Each path below is one point turned by a fixed rotation once a step. After each direction that follows a path, write how fast that rotation turns it, in degrees a step (0 if it stays still).
Each turn is a multiple of 5 degrees from 10 to 175, or 0.
Rotation 1:
10, -17, -30, -8, -10, -7, -25, -16, 33, -1, 28, -13, 8, -37, 22, 6
42, 5, -34, 7, -17, -11, -11, -15, 14, 14, 15, -4, 12, -15, -1, -39
22, -21, 6, 29, -39, -7, 12, -3, 36, -14, 13, -4, 1, -18, 12, -27
16, -36, -32, 27, -4, 20, -8, 5, 15, -8, 7, 27, 3, -12, 30, -18
-3, 0, -33, 13, -13, -21, -12, -15, 24, -16, 36, 33, -7, -18, 15, -3
25, -10, -17, 27, 5, -23, -27, 1, 6, 5, 27, -9, 9, -45, 10, -10
39, -8, -21, 3, -18, -10, 13, 10, 43, 15, 15, 8, 21, -23, 1, -7
12, -29, -22, -1, -29, 14, -11, -19, 36, -9, 12, -18, 2, -19, 27, -17
25, -3, -34, 25, -19, -1, -9, -17, 7, -7, 13, 23, -3, 0, 10, -46
7, -19, 2, 44, -18, -21, 1, 4, 21, -22, 27, 17, -5, -27, 14, -12
21, -28, -34, 19, 14, 1, -12, 17, 17, 6, 16, 23, 13, -32, 21, 5
11, 4, -35, -13, -17, -21, -12, -17, 40, 0, 33, 9, 7, -26, 9, 3
35, -11, -18, 15, -16, -9, -22, -14, 10, 6, 16, -26, 11, -30, 9, -33
35, -15, -13, 22, -30, -2, 21, 5, 36, 0, 6, 17, 9, -6, 6, -30
-1, -39, -19, 22, -17, 15, -11, -8, 26, -21, 14, 11, -6, -18, 34, -11
14, 0, -44, 21, 1, -14, -18, -9, 5, -5, 28, 38, -1, -14, 12, -18
14, -5, -4, 24, -11, -37, -9, 2, 25, -7, 36, -2, 5, -44, 5, 2
Directions:
10, 5, 15, 17, -1, -13, 6, 9, -7, 2, 1, -5, 2, -6, -10, -8	100
-9, 1, -3, 6, 15, -10, -6, 7, -6, -3, 9, 14, -2, -9, 1, 15	65
Rotation 2:
-12, 13, -4, -9, -1, -6, 9, -18, 27, -21, -40, 21, -14, -17, -33, 4
-13, 4, 25, -4, 10, -35, 37, -7, -10, -19, -36, 0, -11, -2, -10, 8
-5, 11, -5, -25, -10, -25, 4, -31, 14, -17, -23, 14, -18, -20, -35, 8
-8, 13, 13, 4, 16, -18, 29, -6, -1, -27, -50, 18, -7, 1, -7, 6
-15, -1, 15, -23, -9, -27, 19, -21, 13, -9, -20, -5, -20, -19, -39, 7
3, 22, -1, -6, 8, -32, 13, -20, -7, -29, -42, 25, -10, -4, -6, 8
-22, -2, 16, -12, -1, -6, 27, -12, 24, -15, -37, 0, -13, -12, -36, 4
-2, 14, 12, -10, 4, -51, 17, -18, -16, -18, -26, 12, -17, -12, -8, 9
-7, 9, -4, -17, -1, -1, 14, -25, 24, -23, -43, 15, -9, -7, -34, 8
-17, 8, 26, 2, 10, -39, 33, -1, -6, -17, -33, 6, -16, -11, -10, 5
0, 8, -5, -30, -9, -22, 8, -34, 9, -20, -28, 7, -13, -9, -36, 11
-14, 17, 13, 9, 14, -21, 24, -2, 5, -25, -47, 23, -12, -10, -7, 3
-11, -4, 16, -27, -8, -26, 25, -25, 8, -12, -23, -10, -14, -7, -37, 9
-2, 24, -2, -1, 7, -33, 8, -15, -2, -26, -38, 31, -15, -16, -9, 6
-17, -4, 16, -16, 1, -4, 32, -15, 17, -18, -41, -4, -8, 1, -33, 7
-7, 17, 11, -7, 1, -52, 13, -15, -8, -15, -21, 15, -21, -22, -13, 7
-1, 7, -2, -19, 1, -1, 19, -25, 15, -26, -48, 12, -5, 4, -29, 9
Directions:
7, 0, 17, -5, 0, 9, -17, 11, 2, 5, 8, 5, 3, 4, 5, 12	0
3, -9, -3, -15, -6, 14, 2, -10, 7, 0, -1, -11, 6, 10, -13, 3	175
-10, -4, 8, 12, 7, 16, 11, 12, 10, -1, -12, 0, 3, 4, 1, -3	135
